Rows swapped in pairs by one turn or mirror: which row each one swaps with:
The rows were stretched afterwards, more along some directions than others.
fedo: [-10 -17  17 -13   2  17   9 -12   8  14   8   8   6   0   3   0]
mubos: [  0   5  20  -8  18  -1  -6  18   4  20   8 -14   9  -8 -23  12]
vigok: [  6  -7  12 -39 -11  25  11 -18 -13   9   0  -9  21   5  -8   7]
fikim: [  9 -11   7 -39 -12  24   7  -9 -18   7   0  -5  18   7 -10   5]
Kobat: [  8  -8  -1 -27   0   2 -15  21  -6  17 -10  -1  18  16  -9   7]
fegum: [ -5  -7  12  10  16  17  20  -5 -16   6  -6 -23   3  -6 -41  -9]
giz: [  5  23  -4  -5   6 -19  -6  13 -11  12 -15 -31   4  -5  -7   2]
Pova: [  1  -4   6   7  14  10  16  -6 -17  -1  -7 -26   0  -6 -45 -12]
tapin: [ 10 -13   5 -39 -12  26   8 -13 -13  12   5  -2  16  12 -10   5]
Rudop: [-13   4  -2 -23  -2   5  11 -18   3   5 -22 -20   5  -1 -23  -3]
Dus: [ 22   7  11 -26   7 -16 -22  -3  -1  18  11  -9  15  -5 -10   6]
gukab: [ -7   7   5 -14  -3   6  13 -19  -2   6 -21 -17   4 -15 -25  -9]
Zib: [ -1 -10   8   6  13  17  15  -5 -21   6  -6 -18   5  -6 -46 -12]
fuz: [ -9 -18   8 -16  -3  20  11   2   7  23   3  11   1  -2   1   1]
dinu: [ -4  30  -8 -21  -8   3   7   6  -3  26   0 -14  14  -4 -13  16]
rade: [ -9 -21  11 -31   2  10   6  -3   6  25   4  10   6   0   6   1]
Bokep: [  1  16  13   0  20  -8  -7  10   9  14   7 -13   4 -10 -38   7]
Lanaz: [-16   8   3  -6  -3   9  20 -20  -7   4 -20 -21   4  -5 -13  -7]
pava: [ 16  13   7   4  15 -24 -11  13  -6  -2  -4 -23  14 -19 -22 -11]
vez: [-12 -20   6 -18   3  17   9  -5  14  22   9  10   5   0  -6   1]
rego: [ 15  16   9 -15   8 -17 -20  -8   0  12   9 -10  16 -19 -11  -2]
fonid: [  1  19  14   3  23  -8  -3  15   1  17  -2 -24   8 -10 -41   7]
manu: [ -4  30   4 -17  -2   0   5  -4  -9  25  -6 -27  22 -17 -27   9]
turo: [  0  12  -7  -3   8 -10  -7  20 -11  18  -8 -20  -2   4  -4   4]
fusul: [  1  -9  10   6  13  10  15  -7  -9  -7  -3 -20   5  -5 -39  -9]
fuguv: [ 17  -5   5 -28   1  -3 -17  17  -7  16  -5  -4  19  14  -6   5]
zino: [  6  21  -7   2  10 -21  -3  14 -13  14  -7 -32   0  -7 -13   2]
fili: [  8  -1  -2 -19   1   1  -9  23  -7  24  -9  -5  17  10 -11   7]
vuvu: [ 12   9   6  -1  14 -19 -13  10  -1  -1  -3 -13  19 -22 -23  -9]
Sed: [ 18  11  12  -6  14 -23 -17  11   1  -2  -3 -16  18 -21 -23  -5]
gofet: [ 16   7  14 -13  11 -15 -19   3   3  19  13  -5  14 -13  -7   1]
nefor: [  4  27   4 -27  -4   0   1   6  -2  25   5 -14  23 -10  -9  16]
Kilu: [  4 -15   2 -35 -12  29  13 -14 -13  11  -3  -4  18  17 -16   6]
miv: [-12   6   3 -22   2  -2  13 -20  -6  12 -22 -20   7 -12 -21  -9]
luv: [-11   5   1 -11   1   6  14 -23   6  -2 -23 -18   9  -1 -14  -4]
pesi: [ -9 -20   8 -12   4  16  10  -6  17  13   5  12   7   5   8   3]

giz swaps with gofet
dinu swaps with Bokep
vez swaps with Rudop

